Here are some points:
[  26 -121    6   68   20   18  -80  111  -61    3   34    8  -54   46
   65  -24]
[ -8  64  21   3  14 -16  19 -57  10 -13 -13 -20 -30 -74 -24  -8]
[ -9  87  59 -50  -7 -44  25 -51 -13  69  11  10 -14  13 -50 -20]
[-18 -70  18  29 -32  39 -71  94 -65 -42  45  26 -68  53  58 -40]
[ -2 -88  39  -2  18   9  -7  41  -9 -67  32   1 -70  14  44 -29]
[ -4  51  15 -20   2  20 103 -18  76 -10  27 -28  31   7  13 -16]
[  5 -41 -18  60  14  41 -12  47 -26 -24  42 -17 -24  78  14  -1]
[-10 -57   6  62  32  18  34   7  28 -38  18  -3 -12   3  29  13]
[ 23 -74 -39  31  -7  49 -66  24 -51 -24  44  47  -4  34  37  14]
[ -7 -19  42  28  14  -4 -21  31 -30 -34  13   8 -86   0  20  10]
[  15  -92 -127   22  -74   82 -119  -47  -60   -8   43   58    6   47
    3   34]
[-12 -41  14   6  -8 -13 -24  20 -18 -15  25  29 -39  -8  28 -24]
[  24 -127 -127  -20  -57   49 -127   15 -104   16  -12   62    7   46
  -59   23]
[  18  -63 -127    2  -46   46  -73  -45  -36   18   20   35   48   27
   -5   26]
[ 24  34 -38 -46 -14   5 -39 -39  63  10   8  31  81   1 -12  82]
[ -4 -74   9  46  11  13 -53  89 -35  17  60 -25 -14  41  46 -40]
[  6  28   1 -48  -2   1  24 -15  69  46 -59  -6  42 -28 -15  12]
Here are 12 more points, each followed by its number:
[  17  -40  -98  -27  -41   14 -112   64  -54   20    2   31  -34   30
   -5   25] 0
[  22   91  -70   -6  -16   -9   19 -116   32   42  -38    3   87  -35
  -76   71] 1
[  -4 -105  -61   60  -32   28 -126   32  -26  -20   44   44   40   77
    4   31] 2
[-12 -29 -96  17 -43  49 -41 -48 -12  22  27  63  62  51 -80  58] 3
[ 16  46  17 -77   7 -41  18 -26  16  57 -14  11 -13 -72 -45  33] 4
[ -7 -31 -48  10  -2 -15   5 -18 -21   7 -25  37  -4  23 -66   2] 5
[   7  -85  -96   82  -48   68  -97   33 -127   19   19   31  -59   72
   56  -14] 6
[ -7  27 127  21  35 -27  50  71  -1 -51  12 -43 -43 -59  70 -31] 7
[ 16 -75 -60  44 -27  32 -42 -13 -17 -16  39  -3  19  75 -27  30] 8
[ -3  99  62 -35  29 -35  62  -9  57  22  -6  -1  -9 -34  52  -7] 9
[-59  33 116 -10  43 -64  96  60  49 -16   6 -77 -49 -24  37 -44] 10
[  33   77  -26  -64  -36   -8   34  -70   19    3  -36   -3  120    3
 -116   50] 11
Which three of these numbered points are nearest to each point below, ignoring the 2 directions in which the first points spread most? Their numbers follow each, nearest first.
[  48  -19 -108  -33  -52   60  -99  -40  -40  -17  -36   44   48   59
  -86   28] > 11 5 8
[  14 -119 -121   36  -37   20  -52   12  -77  -14   20   40  -30   34
  -41   17] > 5 1 10
[  0 -69  51  58  15  -1  50  28  19 -32  10 -27 -43  47  32 -40] > 8 5 3
[  23    1 -127  -20  -82   41  -98  -18  -70    8  -28   50   -6    6
  -62   49] > 0 4 6
[ 21  58 -94   6  -6 -36 -49 -47 -41  -2 -24  39  20 -17 -58  65] > 1 5 0
[-15  82  95   2  28 -44  85 -22  54  51 -27 -29 -10 -51  66   4] > 9 7 6
[ -6  96  91 -31  37 -13 127 -47  90   6  24 -46  22 -37  78 -15] > 9 7 10
[-20 -39 -82 -14 -26  -5 -56 -19 -55  17 -52  39  19  39 -73  51] > 5 10 1
[ 25  30 -34 -30 -48 -14 -17 -74   6  -9 -23  -5  72  13 -55  38] > 11 8 1
[ -27 -105   33   84   27   15  -22   76  -46  -54   29   20 -127   59
   53  -50] > 5 3 1
[ -3 -43  18  -5 -20 -18   0  48 -12  12  50  -6 -27   2  26 -36] > 10 9 4
[ 19  27 -30  -8 -28  44 -28  -1 -21  19 -50   2   9 -20 -32  25] > 7 1 0
[-30 -65  34  41  38   8 -36  86  -8 -23  21 -38 -33   0  53 -34] > 10 7 2
[-32 -15  85  91  81 -20  35  33  -8 -11  18 -26 -36 -48  96 -54] > 1 7 9
[-33  -8  65  59  44   1  35  64 -64  -9  19   3 -60   2  58 -53] > 6 1 9
[   1  -14 -118  -51   -6   22  -41  -67   -9    5  -24   14   43   40
  -95   25] > 5 10 8
